In the data rows, 128 means zero.
Here are some numbered points:
[102 182 120 148 101  95 162 114 148 159 134 106  66 111 126 136 139 144
  80 146  97  44 153 108 159 149 141 162 103 154 224 144 154  95 152 105
 134  84 120 179 178 143  81  60 120 128  92 158 123 114  90 115 119 107
 175 127 157 123 131 126  82 118  92 128 125  85 139 145 165 134 185 120
 161 125 128  88  62 149 157 107 144 154  60 119 113 174 110 112 159 134
 130 132 144 117 129  77  96 158  87 106 119 102 100 170 137  75 160 136
 116 137 154 152 135 143 124 157 109  95 115 100 149  96 184 140 151 113
 124 143] 0
[104 142 113 128  88 165 116 128 130  90 168  81 100 160 145  99  88  83
 140 124 105 112 128 110 163  56 173 146 125 138  92 116 156 135  87  90
 139 103 166 109 118 180 149 162 125 114  88 127  85  93 105 172 121 126
 117 134 194 190 142 152 163  64 127 160 165 149 146 141 137 141 117 151
 148 137 128  85 139 137 135 126 125 128 137 134  64 144 103 107 163  97
 145 113 119  96 194 143 132 103 136  62  99 109 132 157 108 131 124 162
 117 154 171 155 141 139 146 150  77 122 141  99 125 161  95 169 161 136
 122 123] 1
[135  95 186  82 153 144 151 124 166 153 131 201 161  68 135 157 179 116
 128 101 146 178  96  82 162 153 137 157 193 124  71 151 105  76 133 180
 170 180 143 143 152 131 118 167 127 118 130 108  91 118 143  79 142 157
  79  95 142 118 125 130 200 144 152  84  76 154  33 131 107 132 204 104
 110 132 144 172 129 136  81 138 188 132 142 104 156 122 117 140 117  99
 186 137 117 127  94 122 136 149 174 199 155  77 147  98 142 108 124 115
 112 122 101  57 162 122 136  97 118 113 136 149 101 167 152 123  81 109
 138 110] 2
[122 142 161 117 132 107 115 121 124 109 113  86  90 108 141 136 163 162
 101 170 132 130 114 126 167 122 116 195 104 144 181 159  73 151 132 130
 155 117 120 175 106 172 102 131 138 162 125 116 107 129  89 174 116 110
 147 121 140 177 103 148 139 135 130 119 148 123 137 155 138 122 151 127
 120 126 160 163  91 129 110 144 157 130 114 104 154 164  81 132 148 102
  74 125 146 145  98 109 123 182 107 122 165 121 119 115 102 163 149 109
 105 122 173 140 123 102 114 127 131 176 132 132 107 144  82  95 133 166
 158 104] 3
[142 108 139 125 100 109 134 128 116 157 149 172 134  78 105 174  80 110
 112 140 104 106 141 107  44 117 122 115 156 145 174 129 102 120 132 153
 157 194 111 170 107 112 153 104 177  79 168 125 143 123  67 100 167  96
 110 140 104  81 137 125 171 172 171  76 147  42  94 104 150 109 161  81
 141  81 183 162 127 152  81 174 128 149 117 179 126 168  88 132 153 159
 126 120 124 100 143 129 120 153  88 148 137 136 197  96 121 146 124  97
  98  97  66  80 142 104 138 117 102 167 129 129 118 174 100  68 110  82
 113 214] 4
[117 104 211 106  73 133 120 165 117 108 119 112 104 137 110 138 162 177
 102 177 136  65 115  93 120 156 151 132  48 115 170 128 143 128 148 137
 168  90 164 120 156 136 123 121 109 114 126 162  93  98 114 172  91 148
 148 136 124 162  91 104  91 136  95 159 125 204 136 155 166 133 153 182
 109 150 124 111  81  93 215 177  87 118 117 131 105 160  86 117  90  96
  88 116 113 107  78 150 162 135  60  56 124  59  83 151 143 102  77 160
 156 174 198 131 135 150 150  95 149 107 218 118  83  80 122 143 153 156
 146 103] 5
[173   0 164 138 149 168 218  90 180 151 114 209 195  65 135 186 147 147
 134 138 104 155 112 140 155 128  87 139 246 158  81 170 161 106 128 208
 118 178 168  97 105 107  99 154 152 135 168  23 161 149 203  99 104 228
 144  57 177  94 166 107 190 131 208 119  82 150 100 126 117 104 135 105
  93  58 169 103 160 175 167 126 165 158 171 183 202 102 112 116  87 137
 126 186 146 165 147 129 168 128 173 200 107 124 186 119 173  56 110 104
  68 166  99  98  72 168 117 209 161 150  95 224  58 138 173  36 133  60
 119 149] 6
[ 86 161 244  69  98  93  37 108 146  93 176 113 138 171 131 118 148 112
 116 111 147 125 140  99 128 159 126 142  92 114 195 149 146  95 100 100
 144 150 131  91 167 147 132 120 111 142 112  92 124  76 142 179 106  81
 128 126 177 157 108 176 118 119  84 140 107 160 161 203 226 165 169 157
  35 140  80 167 106 133 173 158  96  95 123 102 109 116 133 128 110  70
 103  72 118  81  99 155 124 146 122  70 102  61  99 101 111 160 127 130
 167 147 172 138  86 130 106  72 158  71 177 112 130 142 138 166 129  83
 185  55] 7
[128 170 137 159 157 128  75 145 119 122 132 102  97 141 141  85  99 128
  80 145 119  76 126 131 133 143 123 153 122 129 138 104 165 141 172  75
 118  73  87 109 137 126 148  79 125 124 109 169 153  50 166 156 128 118
  57 140 129 109 130 192 166  96 127 150  94 129 192  95 151 154 149 129
 157 153  70  95 113 142 155 151  79 165 143 164 104 132 129 153 133 118
 130 115 104 133 136 155 122 156  88 115  92 143 106 151 152 111 119 153
 151 144  97 156 123  65 121 137 130 101 121  99 133 105 141 137 154 163
 144  72] 8
[ 50 171 129 127 132 174 115  90 103  92  93 105 115 132 104 101 144 129
 129  93 132 145 149 113 106 103 165 181 170 117 139 110 119 104  76 164
 119 212 156 175 141 138 155 100 107 143  62 107  98 148 106 107 144 151
 170 147 132 162 115 118 178  97 100  70 150 129 132  63 146 143 157 131
 153 160  75 129  74 136 152  80  88 179 107 133 172 132 152 139 148 166
 111 137 151 150  88 132 161 115 143 127 132 110 158 123  77 121 177 131
  92 109 157 148 143 106 133 111 130 118 121 100 134 179 184 125 162 166
 102 145] 9
[ 79 140 157 109 121 125  99 123 107 131 112 127 118 105 134 108 132 146
 113 141 116 160 136 157 185  97 132 143 161 109 102 139 143  94 108 145
 133 152 148 121 116 130 188  83 146 190  95 112 131 168 144  97 123 114
 172 105 144 141 140 172  62  90  95 119 143  68 113 165 127  94 150 129
 135 171 150 104  84 160 111 100 108 139  71 120 161 147  97 156 153 111
 128 121 126 112 109 112 127 120 162 127 102 157 130 126 172 125 199  82
 110 124 114 149 126 127 137 119  66 161 130  59  96  92 165 125 109 145
 139 119] 10
[ 72  99 162 100 105 116 126 116 141 104 114 188 142 140 111 110 168 165
 135 105 148 110  86 138 107 176  73  98  87 161 134 136  94  98 170 139
 128 145 179  56 151 148  76 140 118 143 128 143 105  82 115 163  92 152
 133 143 140 119 189 107  99 198  75 136  30  72 153 111 189  98 125 187
  87 208  97  87  68 159 139 146 104  91 115 128 113 140  98  79  82  98
 148 160 132 111 128 114 140 206 127  38 126 120 127 144 120 109 102 160
 159 171 102  98 119 114 125  78 135  73 141  74  87  95  96 128 126 120
 148 119] 11
[182 129  76 153 145 134 179  86 139 126 115 125  73 140 153 130 106 123
 147 113  92  82 130 178 167 134 163 139 139 179  91 149 128 170 110 130
 124 102 129 190 126 134 116 119 106 159 153 152 183 152 172 157 174 114
 123 108 136  72 112 157  72  86 116  99 154 153 138 139 109 169 142 100
 160 128 109  88 164 174 130 183 137 108 103 137 122 134  83  79 126 142
 107 111 143 124 137 112 136 127  71 181 104 137 130 113 186 148 140 115
 114 158 128 161 143 150 127 175 101 137 105 143 153 122 146  89 125  85
 126  95] 12
[148 107 123 113 144 124 138 130 115 154 103 143 116 103 122 144 105 109
 121 112 133 141 131 109 109 127 100 145 185 146 156 102  98 153 185 137
 150 139 133 113 104 111 125 130 187 160 156 125 114 151 109  77 107 177
 131  79 177  99  75 161  90 181 167 117 140 100  81 157  94 100 110 138
 103  82 105 177 114 158 110 112 164 124 153 147 158 152 136 145 108  93
 104 117 133 135 164  74 155 120 158 125 124 142 110  75 130 138 129 172
  50 130 107 100 101 104 107 156 136 134 137  96 139 151  95 184 125 107
 151 144] 13
[182 199  64 158 127  99 194 150  84 134 107 149 118 175 166 151  97  70
  75 127  75 176 123 120  83 106  50 168 131  79 127  89 106 125  69 120
 191 166  10 151 103 108 125 154 124 105 213 125 165 177 123  36 183 127
  87 100  74 138 134  81 128 145 151 138 172 141 142  82  95  45 115 122
 152  53 199 215 195  73 135 192 117  79 204 113 102 111 151 140 188 182
 138  97 177 116 160 108  32 112 106 139 151 178 200 190 107 190 123 132
  92  84 176 148 148 102  63 139  89 149  89 225 202 132  68 151 114  79
  43 188] 14
[165 124 123 138 122 119 151  95 186 160  87 122 156  95 129 153 165 149
 131 136  96 117 152 168 162 146 144 100 117 125 143 170 135 145 148 163
 146 120 135 154 190 133 146 127 156 139 125  52 157 138 135 131 104 136
 136 128 143  76  87 162  92 124 152 119 139 136 146 124 113 148 123 149
 108 105 150 139 136 153 117 130 129  82 159 144 164 182 111 182 100 127
 114 179 143  98 134 129 144 140 116 197  89 123 122 125 137 130 113 141
 148 169 125 140 131 185 118 142 161 145 130 185 170 143 190 156 139  56
 147 137] 15
[116 130 155  77  94 145  97 123 133  71 146  98 141 147  74 126 119 147
 128 126 117 181 149 125 110 121  70 147 111 102 127 147 182 112 146 134
  83  86 134 124 176 159 187 123 146 161 181  94 139 120 103 137 111 133
 166 180 131  80  89 142 123 135  95 116 165 169 144 139 113 138 100 181
 131 154  77 163  86 153 128 114 160  83 115 117 165  80 152 129 113  96
 138 154 120  96 135 105 162 145 157  63 134 110  74 110 106 162 106 165
 170 132 122  90 129 134 180  86 144 117 127 116 125 110 154 159 126 129
 145 122] 16
[ 93 116 128 113 152 132  78 183 162 115 129 121 145  85  95 146 162 111
 124 131 112 188 139  97 140 118  82 140 124  66  95 129 137 142  51 131
  99 168 172  97 110 138 140  92 109 127 147  84  57 139  84 108 126 189
 128 124 123 150  97 146 140 166 145 110 136 132 167 137 107 142 152 157
 159 149 103 139 161 124 160 117 135 118 151 181 154 100 149 108 181  85
 186 131 133 144 128  75 165 107 174 144 151 112 157 119 112 149 117 148
 119 154 153 164 115 127 128  82 170 186 107 143  99 162 140 150  95 128
 137 151] 17
[139 179  64 201  93  68 119 165  83 134 101 146 150 175 120 170  87 118
 139 140 106 159 169 164  96 122 109 115 159 167 105  70 103 172  52 105
  99 149  68 136 124  87 101 180  91  78 225 114 141 187 118  71 194  88
 147 110  64 145  76  54 110 126 201 150 146 130 131 103  32 113 138 151
 149  68 186 231 193  65 122 197 174 117 205 117  64 153 198 183 164 169
 109  55 128 135 180  89  65  62  68 126 101 180 152 160  86 141 153 202
  60  72 166 158 180 139 113 119 121 175  78 183 167 136  63 135  82  78
  77 189] 18
[127  84 208 100 123 129 121 126 129 105 185 120 121 131  91 121 155 148
 114 187 163 129 161 138 116 155  76 124 107 127 165 175 140 104 148 138
 139 111 202 139 142 128 130 177  83  72 132 132 110 124 160 118 117 128
 144 100 166 113  98 164 152 184 133 145  82 157  72 118 135 183 156 127
  85 114 119  93 121 117  99 121 133 146 175 148 113 114 179 155 114 108
 133 118 130 105 128 173 106 125 119 144 160  88 151 110 133 167  89 154
 198 135 118  87 111 142 155 111 184 125 194 150 157  93 123 116 125 121
  86 133] 19
[124 108  50 108 160 195 114 173  97 133 123 114 138 184 173  51  85 117
 181 141 182 134 143 149 116  98 126  44  63  61  79  71 178 155 113 153
 143 136 133  92 110 187 112 168 127 152 118 152 138 173 138 160 156 150
 158 192  95 186 150 122 142 194  60 169 150 130 180  77 113 144  94 113
  69 118  97 126 168 138 112 197 111 120 147 121 153  92 140 141 151 141
 116 110  54 179 192 174 163 162 162  98  63 124 132 123 152 110  70  67
 160 108  86 100 118 120 103 136 174  96  76  67  80 118 122 133 149 155
 158 123] 20
New points follow, each followed by the numbers of its two nearest points above, looking only along the 6 directions in which the numbered points spread most, nearest first.
[148 122 102 137  88  82 155 146 142 149 123 115 111 156 112 168 191 136
 102 185 107 165 170 163 175 112 204 207 151 161 187 191 125 142 127 114
 135  87 105 158 112 129 148 103 102 151 189  70 176 113 149 120 229  86
  93  92 143  95  73 165 117  42 177  97 156 196  82 157 123 105 159  91
 114 125 174 193 154 158 188 187 145 107 149 104 138  79 145 120 137 113
 129 105 120 167 125 170 117  90 128 200 127  73  98 137 144 165 162 179
 138 137 200 154  74 142 122 123 163 135 166 229 151 119 125 158 122 120
 139 107] 15 3
[174  91 101 142 146 211  71  91 133  98 146 107 118 153 125 112 132 178
 153 100 154 144 161 147 132  86 120 107 168  99  82 135 123 109 150 100
  93 128 181 156 119 154 176 148  96 180 174  75 146 174 104 125 160 177
 151  86 111 142 110 112 202 133 102 148 180 174 157 154 138  94 127 133
 111 164 110 110 177 153  79 194 103 133  94 129  99 101 179 135 105 181
 154 122  78 171 146 135 151 121 138 123  94  97 134 139 154  59 205  74
 125 168 123 134 106 109 186 141 145 141 142 141 128 117 180 116 199 190
 136  87] 1 16
[135 140 183  83  72 112 105  90 145  72 127  97 166 160 124 149 139 200
  90 118 148 111 164 125 200 142 165 173  92 106 127 136 130 111 170 144
 155 108 172 136 151 173 129 114  70 148 135 162  99  54 131 143 104 116
  91 159 155 114 114 164 129  65 134 151 166 116  74 204 173  98 157  67
 132 144 105 104 122  74 144 125 112 110 115 108 129 109 110 138 123 107
 115 137 139  69  84 157 128 116  80 110 101  97 109 128 105 161 126 132
 131  77 183 175 153 142 131 135 124 129 149 144 134 127 152 107 171 117
 160 129] 3 16
[113 105 140 114 141 125 154 119 171 140 162 124 125  80 100 153 103 124
 117 147  86 189 139  86 144  90 102 116 110 112 110 141 146 151  88 169
 210 107  92 156  86 103  93 153  84 103 159 105 152 127 118 135  95 132
 134 100 107 100  99 104 162 162 133 165 136 186 105 125  91 118 122 129
  94 118 148 110 133  96 109 178 106 102 136 108 187 162 128  86 141 103
 165 134 112 134 110 103 116  94 112 126 145 137 122 145 128 120 156 127
 157 169 102 133 142 126  88  70 140 138 115 148 166  98 116 164 129 134
 122 122] 13 19
[125  82 171  84 104 132 159 106 126 114 138 159 138 103 111  82 162 117
 139 117 129 108  83  92 123 121  76 113 132 113  66 122 117 130 181 149
 198 186 130 140 143 148 126  87 175 115 146 140 132 142 144  94 122 152
  98  86 178 122  80 108 140 144 119 130 116  61 137  96 104  90 196 126
  57  86 111 154 126 103 156 122 158 124 142 156 140 120 116 153 129  57
 126 155 139 107 115  85 153 101 101 124 134 136 121 114  96  91 131 176
  63 118  94  83 119 134  98 154 124 139  79 154 127 119  75 130 135  81
 122 134] 13 2
[ 67 163 125 125 163 135 132 119 120 113 162 136  74 149 129 124 151 111
 108 121 123 109 131 160 157 148 108 122  70 159 139 103 135 124 164 110
 120  94 139 131 194 166  76  81 123 178 105 199  98  92 120 156 125  77
  86 178 155 130 167 146  62 106 103 148 118 143 171 146 201 154 134 139
  87 148 158  72  88 144 128 107 103  96 120 119 108 157  98 127  85 108
 195 101 166  81  98 126 175 127 129  53 217 105  65 174  91 189 152  97
 169 120 168  95 132 143 124 146  95 115 186  84 131  82 125 133 111 175
 144 120] 8 5
[162 114  81 118 153 133 136 114 136  82 115  81 112 185 137  79 123 116
 107 139 153 150 149 141 137 146 135 154 116  52  80 153 168 149 101  92
 133  71 105  96 111  86 110 170  76 136 199  90 150 149 132 149 149  86
 139  88 110  96 145 137 164 167 154 145  96 117 176 129 142 143  59 116
 105 147 134 154 162 120 142 153  84  81 151  96 137  44 138  78 147 107
 134 100  99 179 156 138  79 114  95 145  94  95 132 130 143 145  94 111
 200 207 134 184 119 166 118 112 138 157 118 101 150 141 177  87  64 114
 138 116] 1 16
[143 125 157 135  83 132 200 114 119  78 185 138 102  79 108 160 174  99
 160  97  49  64  78 131  99 151 137 146  94 139 114 141  89 125 188  99
 148  90  94 109 117 122  87  93 171 102  66 177 119 101 102 119  85 147
 107 191 134 111 133 145  56  87 130 128 149 137 147 169 203 145  87  99
 154 163 134 135 119 126 146  85 150 122 108 119 109 190  97  93 142 138
 106 105 186  69 113 147 127  83 100 104 186 168  79 179 133 136 127 149
  65  82 158 155 138 142 158 147 149  92  90  99 129  98 154 131 115 122
 170 136] 3 0
[106 118 128 179 124  76  96  32 114 143 113 192 107  88 166 113 106 119
 131 143 101 108 144 146 131 138 103 145  25 140 175 124 173 105 181 107
  69 104 177 140 193 139 127 145 100 111  94 186 181 109 100 144  93  90
 141 144 121 115 163 189  95 150  91 130 104 124 128 114 195 191 109 111
 194 210 118 116  98  88 158 145 157 153 112  99 110 121 110  54 109 134
  96 135 161 106  89 137 103 121 103 104 153 125 137 161  86 145 109 154
 102 153 166 119  99  95 150 129 125 121 117  90 140 111 113 171 125 147
 147 161] 8 3
[141 144 110 148 143 112 111  95 115 155 104 165 134 147 143 153  65  94
 130 113 144 137  81 154 146 138 173  94 128 172  53 121 131 113 156 144
  73 163  94  79 137  95  50 118 152  86 135 187 133 114 125  92 109 155
 147 116 111 154 152 141 156 187 136 105 112  94 129  65 143 163 104 101
 160 122 145 107 158 139 110 139 146 115 143 159 132 105 129 124 106 182
 111 169 128 142 129 116 154 122 100 183 154 175 172  89 104 102 104 123
  88  60 115 112 138  87 108 154 108 153  48  92 133  92 117 128 123  95
  76 198] 13 4
[ 94 150 189  90 104 133 161 121 127 108 165 175  81  48  54 148 143 150
 147  90 140  85 106 132 164 137  86 130 128 103 136 141 125 101 170 106
 151 128 150 149 178 112 128 130 149 121  59 131 147  94 145 153  95 141
  96 169 130  89 137 173  93 121 128  78 119 116 115 117 207 142 125  81
 164 129 109  98  64 162 145 109 158 141  32 159 133 158 119  93 126 132
 111 152 119 106  88 180 128 160 126 139 163 167 130 125 151  83 146 151
 145 149 102 109 122 124 103 109 132  82 171  90 149  89 111 164 139 202
 142 118] 3 0
[148 122 123  78 110 108 136  85 144 152 101 135 148  78 101 142 159 146
 135 116  98  86 100 125 158 179 121 175 130 162 127 178 124 168 175 122
 144 138 144 119  72 121 133 107 135  85 162  96 147 110 105 142  90 134
 121 136  73  74 197 146 152 179 163 129 108 161  72 153 106 120 134 112
 110 146 141 148 122 135 116 130 162 126  98 167 149 190 141  85 110  57
 138 165 166 115 130 120 140  60  90 166 157 138  90 100 134 114 107 159
 198 138  94 132  96 110  91 174 112 202 104 113 140  75 119  97 134 102
 156 178] 13 15
[193 127 119 101 160 134  87 129 134 123  89 134 118 107 101 143 105 162
 142 138 153 126 115 159 153 101 135  68 180 100 146 119 104 123 131 128
 168 147 129 160  72  67 152 167 127 102 199 120 145 144 175 103 120 137
 102 103  93 146 157 125 186 116 147 151 138 106  61 147 102  69 122 117
 142  87 178 113 181 127  83 161  94 153 128 143 139 107 136 151 155 146
 153 141 107 201 139 140 106 131 142 195  73 121 132 111 161 134 126 126
 134  49 142 115 104 149 152 117 121 127  51 204  74 156 196  66 132 148
 130 116] 13 15
[145 122 153  99 121 102  98 158 109 158 103 163 149 110 109 119 139 103
 106 118 157 143  99  24 138  73 157 128 117 127 137 128 121  51 119 151
 110 139 132  86 126 165 126 119 130 131 123 100  99 121 114 193 137 175
  96 124 128 129 129 128 159 129 115 157 146 131 166 151 132 106 165 158
 116 100 160 154 139  94 128  96 150 147 156 151 160 123 162 165 104 147
 124 141 194  87 137 158 138 145 152 109 179 133 148 137 128 151 138 112
 104 135  75 110  92 139 174  77 161 104 148  93 129 118 118 147 115 164
 119 110] 13 16
[103 134 130 122 110 135 117 134 144 120 142 120 146 113 128 128 120 170
 101 102  90 106 109 138 157 109 140  81  93 144 122 142 144  95 127  80
 117 117 138 140 101 143 131  91 179 132  65 118 118  85 119 179 100  87
 161 169 167 103 130 133 142 137 122 174 117 156 119 141 128 155 129 140
  88 155 118  80 123 112 165  95 128 170 111 124  97 100  85 113  89  85
 144 173 118 134  96 130 128 157 117 163  66 181  72 142  92  97  91 143
 156 137 162 134 159 112 113 155 152 132 152 101 135  88 130 106 112 185
 155  98] 8 1
[124 132 194 145  70 116 149 130 104 108 175 154 114 119  85 132 110 158
 121  98 117 116  97 101 122 133 103 116  78 106 228 135 103 108 119  97
 146 104 154 143 120 124 147  99 147 123  67 188  95 114  75 136 119 120
 117  87 176 117 139 122 147 106  87 114  84 107 120 134 186 138 179 158
 175 127  61 123 117 147 144 115 137 139 127 114 155 153  60 159 137 108
 101 106 121  68  99  77 115 151 131 122 129 103 101 151 121 172 174 130
 136 130 147 102 141  87 104  97 128 126 146  91 168 114 154 189 140 171
 187  86] 3 0
[ 89 147 120 132 106 136 108 164 124 126  70 146 182 114 112 126 155 103
 106 109 177 165 144 157 128  98 159 139 160 134  98 115 151 101  74 134
 121 155 154 136  97 178 119 177 143  98 116 139 148 152 141 130 161 142
 135 152 154 125 152 151 138 144 124 143 160 103 106  98  67 105 167 170
  90  85 155 105  99 123 102 114 118 133 146 137 151 128 179 158 144 161
 114 143  94 117 161 127 104 113 159 108 129  85 159 126 165 135 116 112
 108 134 182 132 120 147  86  75 136 137 157 127 117 104 110 126 127 112
 102 104] 13 17
[ 82 115 148 122 132  91 145 124 158 123 128 185 161 133  93 149 161 138
 123 102  63 152  67  83 117 127 107 125 139 141 171 172 153 108 171 129
 184 173 139 133 139 119 145 131 132 111 174 131 132 103 138 158 116 142
 143 119 162 139  91 120 116 151 147 123  88 155  82 145 127 102 121 153
  44 103 140 147 151 108 127 114 145 101 114  89 159 123 112 157  74  83
 133 149 157 122 125 144 114  54  81 185 124 106  81 103 148 127 132 173
 148 186 149 117  88 143 148 130 148 148 155 144 126 104  88 123 177  89
 117 104] 19 13
[193 106 109 114 197 100 152 123 184 113 120 111 138 141 120 169 124 124
 120 135 158 121 148 136 132 143 110 168 136 141  96 145 123 118 142 112
 147 128 137  88  89  77 137 136 150 115 170  89  94 102  96 134 105 156
 113 129 145 131 137 120 100 139 178 159 105 141 113 155 107  95 118 160
  90 171 134 109 116 163 141 130 141 133 190 177 125 140 151  99 102 117
 118 131 109 171 124  90  88 166 196 137 132 117 129 179 175 138 113 157
 117 117 114 109 103 107 123 120 169 152 142 119 145 119 133  85 122  38
 117 139] 13 15
[125 217 152 189  87 134 119 118  80 145 160 105 107 133 124 148 110 121
 138 102 156  58 140 147 122 128  99 141  73 148 215 124 116  98  70  98
 162  45 110 111 117 119  76 105  73 110 158 185  98  73  68 153 147 107
  60 136 123  89 112 109  86  77  99 144 154  96 181 144 168 133 139  89
 170 143 114 155  80  48  84 135 115 153 162  85 100 207 143 112 177 160
 112  59 202  60 114 116  94  77  36  98 166 134 112 142 110 125  76 153
 188  89 119 180 124 136  96 150 132  48 173 165 174 106  92 181  82 168
 126 187] 3 8
[ 89 144 121 159 121 134 112 140 160 147 129 131 142 102 127 163 161 144
 194 133 153 156 105 105 136 144 145 126 141  85 165 111 137 107 169 150
 123 136 143 123 166 178 164  96 159 165  64 133 103 141  87 158 124 159
 177 162  83 144 143 153  86 106 127 116 212  67  66 156 145 119 192 137
 161 175  89  87 103 140 150  50 129 134 132 160 100 104 122 119 150 143
 152 155 148 138  96 108 152 162 159 127 174 122 115  87  46 129  99 127
 124 124 135  96 129  40 153 136 101 136 155 109 154 132 172 152 143 157
 119 116] 10 9
[108 194 114 135  88 156 126  92 122 144 127 112 139 109 122  83 127 132
  90 118 143  93 148 148 124 138 138 106 141 102 153 115 103  96 107 143
  94  94 117 142 122 113 113 103 109 126 138 119 139 117 131  97 136  75
 154 140 143 103 154 123  79 116  85 107 135 123 151 106 162 139 107 133
 167 162 122 115 135 143 167 122 100 152  64 115  71  71  99 152 145 134
 108 102 125 122 127 190 137 174 114  75 139 151 131 175 120 115 134 114
 154 109 154 144 229 107 114 107 108 106 133 119 136 101 114  95 156 139
 162 117] 8 3
[170 122  30 197 171  85 159 200 161 170 107 101 146 218 194 153  62 100
 110 115 113 107 233 169   5 132  27  35 122 143 121  31  45  99  76  83
 194 107  32 105  81  57 116 182  96  66 247 169 186 153 120  40 186  58
 106 137  58 136 115 115  51 148 167 164 114  90 140  73  25  54  73  89
 168  79 154 182 181  17 108 156 149 162 205  80  65 114 167 160 164 151
  86 111 160 183 254 102  16  96  79 105  58 187 201 115  98 195 144 139
 105 116 134 130 125  99  97 164 104 157  47 179 141 126  94 124  98  43
  67 188] 14 18
[160 112 134 153 135 122 112  85 150 144 110 184 138  98 139 200 101 135
 143 121 152 149 113 124 138 141 123 107 173 160 124 127 113 174  86  89
 165 139 112 135 111 151 104 146 129 155 127  89 163 134  98 100 152 114
 103 105 155 125 165 101  86 140 169 100 116  56 115 153 124 116 177 152
 188  86 166 159 172 145  82 149 111 142 163 193 178 155 126 108 147 159
 147 145 172 114  89 114 114 104 145  65 130 145 155 115 111  86 116  92
 116 100 119 116 103 120 115 152  92 121  55 143 126 142 134 133  96 146
  87 162] 13 4
[147 193 118 184 132  80 131 165  94 147  95 117 151  90 135 149  99  92
 194 129 117 101 153 128  55 159  89 103 177 190 122 140  73 187 129 108
 143  97  62 151  87  64  96 157 109 123 156 168 134 136 114  62 100 107
  87 130 124 108 123 100 129 162 129 108 123  39 137 134  96  76 143 128
 175 122 143 174 135  83 105 151 157 123 238  73 116 157 123 177 139 162
  93  40 176 129 147  82  74 162  76 121 172 147 113 143  89  84 107 121
  76 102 139  98 118 116  93 156  72 165  63 104 161 150 131 114 148 139
 104 206] 4 13
[112 125 136 136 119 119 110 150 107  86 132 126 165 139 147 168 106 112
 112  98 143 151 183 102 109  75  68 158 154  68 109  69 143 102  76 165
 130 160 151 125 146 115 184 133 143 154 107 122 102 145 109 137 123 162
 132 124 156 163  93  88 176 115 108 100 138 134 145 130 111 112 173 136
 123  86 165 131  79 150 135 107 126  97 100 116 142 111 159 109  85 122
 118 140 121 120 134 131 154 105 124 123 141 132  98 116 142 147 108 136
  65 144 114 108 182 192 130 118 160 101 199 150 104 167 149 141 133 132
  91  91] 17 13
[ 82 169 178  85 102 106 107 138  99 141 156 125  89 100 128  78 150  60
 105 108 125 161  94 112 128 146 114  94  84 120 148 156 109 151 132 139
 105 129 109 101 151 138 114  68 122 165  74 169  92 108 117  96 126 153
 128 176  99 141 138 101 107  68 117 133 129 138 146 141 192 166 155 158
 126 223  94 125  52 117 136 118 118 132  89  74  99 177  96 118 160 115
 140 135 118  90  96  93 162 187 101  41 187 131  69  95  60  89 122 131
 152 145  76 142 161 101  78 172 118  96 167  58 110  96 150 168  89 159
 100 162] 3 8
[121 137 159 126 141 120 166 157 141 122 153  95 141 103 140  76 168  99
 173 141 145 186 117  91 119 110 136 114 105  67 157 151 120 119 126 139
 137 178 113  91  95 118 118  96 116 149  99 108  97 156 146 137  94 141
 156  87 121 116 132 135 156 154 113 147 132 145 138 111 106  91 112 119
 104 147 132 132 106 191  91 112 114 115 148 122 127 118 150 108 126 180
 142 126 123 121 161  85 143 146 160 127 197  88  94  92 146 135 110 128
 130 114 151 118  89  58 153 127 193 110 125  91 152 120 145 126  96  93
 103  88] 13 16
[122  94  98  88 117 126 132 114 138 148 127 143 174  95 102 130 133 123
 165 122 103 120 146 120 136  93  65 182 117  99 112 109 106 124 137 157
 159 176 130 171 158 129  97 155 145 127 115 111  84 132 168  69 140 152
  77 108 160 136 114 127 106 156 114  62 141 116  83 122  89 105 104 166
 108  88  89 113 159 126  84 104 171 135  82 160 143 110 118  94 138 138
 155 128 136 133 116 162 110 127 119 139 128 116 132 120 146 170 128 119
 133 104 115  97 119 137  76 123 118 160 141 156 104 133 118 116 146 117
 123 162] 13 2
[104 146 132  90 101 109 144 131 171 134 162  79 116 137  52 128 127 138
 106 134 139 128  87  95  96 127 144 106 170 123 132 176 154 108 115 154
 162 140 144 116 125 108  84 160 125 130 139  77 166 128 149 146 106 148
 141  94 144  99 127 137 136 135 149 110  72 147 103 154 141 115 105 163
  84 116  94 172  77 134 148 164 130 102 122 135 137 137 109 100 123 116
 155 103 128 123 135 108 122 119 138 110 154 108 135 154 156 114 121 187
 139 122 152 147  97 115  93  85 145 174 139 114  94 122  98 152 127  66
 128  52] 19 13
[206  95  88 103 145 155 186 133 216 151  83  98 139 142 151 125 100 134
 158 116 136 138  59 157 143 150 122 105 192 144  80 124 169 126 157  96
 150  94 134  94 126  60 126 202 176 129 157 144 176 150 213 140  97 130
 149  95 120  85 142 159 142 130 175 153  90 189 116 125  58 107  94 125
  90 120 132  86 174 124 158 180 111 140 109 180 128 106 145  89 118 148
 148 181  86 169 106 112 152 163 119 138  99 178 115 157 164 114 114 128
 162 124 168 170 131 203 155 147 168  92 143 180 100 117 172  82 140 121
 134 134] 15 12
[ 91 123 132 126 124 122 118 148 174 164 126  94 114 125 164 155 155 126
 145 132 105 112 125 118 124 127 132 105 105 171 149 123 181 138 176 123
 153 150 139 129 218  90 100 117 106 115  56  86 132 169 135 111  31 135
 106 131 144 122  89  83  92 113  80  80 116 111 125 187 142 130 149 116
 148  97 143 111 125 139 103  66 138 105 128 113  91 129 115 113  71 114
 111 122 123  93  95 123 137 124 105 150 142 120 122 151 131  99 129 116
 139 122 125 167 110 129 165 106 186 147 149 106 148 127 165 154 168 117
 131 148] 3 15
[186 111  77 173 141 207 106 123  88  75  99  70  84 204 120 101  94 125
  97 181 145 109 149 156 153  88 206 158 109  52 129 132 179 113 126  52
  75  59 164 129  55 142 147 124  90 144 126 114 177  81 174 159 159 137
 152 113  92 150 115  99 131   0 124 170 112 246 132 124 114 154 122 108
 150 107 122  91 121 109 206 139  81 153  94 141  73  87 208 112 154 222
 137  81  80 189 192 205 104 104 127 205  74 103 112 147 159 160 226 101
 183 197 185 221 113 178 134 169 153  53 160 160 160 165 126 111 143 116
 183  88] 1 12
[106 124 166 117 114 115 147 117 179 155 123 143 109 117 127 138 178 169
  97 143 138 128 107 150 119 141  81 122 136 164 140 123 137 148 126 138
 147 121  76 159 115  92  98 107 146  89 175 141 108  98 158 135 113 138
 114 107 157 115 124  78 103 151 174 143 134 203 148 136  72 127 111 123
  60 115 123 159 173 111 151 141 128  96 124 148 147 147 150 129 145  70
 117 111 103 136  90 117 100  97 161 184 100 115  90 146 125 109 113 148
 181 147 184 118  58 136 117 123 173  24 108 142 121 102 123 117  99  75
 129  96] 19 15
